In the rows, zero is written as 100.
The rows below fall into families. The same turns and mirrors carry the whole set onto itself and the rows of a family onto each other. For each named row, which other rows are in its family? Write them in the order they are listed.
These 32 rows form 4 families of 8 rows each.
veb: 116 120 120 112 116 88 107 100 109 74 81 94 119 89 72 116 138 127 115 87
 136 86 133 103
Lerev: 96 109 82 133 157 90 76 93 122 72 112 93 98 125 98 88 131 132 108 96 137
 96 119 80
besi: 120 126 136 105 110 91 89 69 106 73 87 82 134 87 74 109 129 124 105 94
 142 79 129 78
Fulu: 107 111 112 83 119 93 94 51 119 68 126 92 132 104 111 65 115 67 133 67
 119 87 103 85
vugu: 103 111 95 131 133 84 106 112 112 76 90 100 103 110 74 113 135 129 122
 92 134 94 131 103
mosod: 116 118 115 99 127 96 93 99 121 64 89 94 118 80 100 96 151 129 102 76
 138 89 126 107
zasur: 117 118 123 124 109 99 99 95 103 77 92 96 119 83 79 129 132 123 89 94
 134 84 120 80
Som: 98 104 91 127 147 102 96 73 131 74 145 94 124 128 112 76 113 71 132 91
 119 105 114 81
gaz: 115 116 116 112 126 106 84 95 116 68 101 95 117 77 109 109 143 126 76 84
 134 89 112 86
vize: 114 116 116 85 139 97 70 55 133 69 134 86 123 93 118 79 123 83 120 74
 116 87 89 81
keneg: 112 113 118 100 132 110 93 57 132 68 139 88 144 100 120 72 121 69 119 81
 123 98 115 83
simu: 117 116 133 109 109 102 110 55 117 78 126 87 152 101 86 96 109 65 132 91
 123 90 124 79
Nivo: 109 96 102 124 134 82 115 68 104 92 138 93 117 124 73 92 112 67 142 86
 115 104 84 81
Sagob: 113 119 114 98 140 101 69 76 125 61 105 86 121 90 115 80 144 130 90 83
 141 87 117 83
dos: 109 112 120 96 103 85 108 52 105 77 116 91 135 109 82 87 104 63 146 78
 118 82 111 80
toret: 122 122 140 93 109 88 91 48 114 80 117 84 137 89 78 108 110 77 134 86
 116 77 101 75
mak: 96 114 92 131 118 80 93 102 96 84 89 94 97 112 67 123 117 125 112 87 129
 76 105 82
mazar: 121 103 122 91 129 95 104 56 111 81 136 88 133 94 100 76 126 67 123 70
 120 101 79 87
Sulas: 105 119 105 95 123 93 72 91 111 68 94 90 107 82 109 94 137 127 87 67 134
 74 94 88
bipu: 91 111 78 122 138 87 75 106 111 75 101 96 89 111 101 99 129 129 100 76
 129 81 96 86
pubul: 97 106 84 121 157 86 76 72 130 79 141 94 101 128 102 87 111 84 138 87
 109 95 92 78
mot: 104 113 108 128 127 78 96 66 110 90 124 91 115 125 61 118 99 79 152 100
 111 85 105 72
Sizav: 94 103 87 105 135 88 94 64 119 72 133 96 114 127 110 65 110 69 142 74
 115 93 101 84
ziri: 104 110 90 116 147 92 92 111 124 67 98 99 101 102 101 94 145 133 109 83
 133 97 123 107
peg: 110 122 119 104 101 86 90 87 96 77 81 89 116 85 76 119 125 122 100 78
 133 68 105 83
pobu: 121 103 127 106 116 87 117 56 99 90 128 88 135 104 73 96 115 64 136 81
 118 98 86 81
vif: 103 108 106 137 125 94 113 69 117 84 132 91 132 129 77 101 101 66 145
 101 118 98 125 77
Letud: 104 116 104 140 128 81 96 86 103 82 94 88 112 122 58 118 117 127 123 107
 138 86 131 75
Fet: 96 104 95 117 119 80 108 65 108 81 125 96 118 133 80 86 99 66 155 83 115
 89 109 80
lusum: 109 95 98 110 147 91 101 67 114 83 146 93 117 116 102 72 122 70 128 76
 116 108 76 86
zer: 105 110 100 145 126 95 98 107 105 81 100 99 103 107 78 129 127 126 98
 100 131 92 119 81
rutol: 103 109 91 133 143 101 85 108 118 72 110 101 98 102 107 108 139 129 84
 90 131 96 111 85

Same family as mot: Lerev, besi, vize, Sagob, toret, pubul, Letud
Same family as ziri: veb, vugu, mosod, Nivo, mazar, pobu, lusum
Same family as bipu: Som, keneg, simu, mak, Sulas, peg, vif

The rows below fall into families. The same turns and mirrors carry the whole set onto itself and the rows of a family onto each other. For each named row, which other rows are in its family? Write them in the order they are listed.
These 15 rows form 5 families of 3 rows each.
ferur: 81 136 122 82 98 110 82 141 122 113 98 140 83 100 130 93 100 95 107
gasi: 148 105 106 87 123 121 87 120 96 113 95 155 117 127 141 62 113 101 96
teze: 87 133 98 73 120 110 90 134 138 90 100 136 80 92 139 89 99 94 112
liso: 75 137 101 79 104 112 81 144 124 105 97 139 88 107 143 93 90 102 104
vapif: 147 103 106 82 80 86 91 106 117 141 102 133 104 90 128 106 76 70 95
gop: 138 103 88 80 78 87 99 109 110 138 91 121 96 87 127 111 72 78 97
Tobu: 136 115 96 55 90 88 117 102 98 134 95 122 83 85 124 100 73 92 95
Tegur: 155 84 113 93 128 104 89 131 85 111 84 147 112 112 135 69 95 91 104
delof: 126 109 98 72 76 88 108 107 112 137 84 136 106 83 130 111 79 80 119
Zuz: 146 91 98 79 132 90 95 119 101 90 101 146 116 122 138 70 110 104 86
rini: 155 92 104 71 126 97 88 140 91 96 109 136 98 122 133 65 88 105 87
pizi: 137 108 104 72 98 76 100 89 110 124 92 112 89 82 133 109 78 79 96
Suv: 148 92 94 90 129 112 87 127 90 109 91 144 113 128 145 65 98 104 86
Duf: 90 131 101 54 111 117 89 134 138 103 112 133 84 107 147 78 80 104 104
Firav: 82 127 121 79 114 108 74 141 128 103 97 148 104 110 157 88 85 95 114

Same family as Firav: Tegur, delof
Same family as Suv: liso, gop
Same family as Zuz: teze, pizi

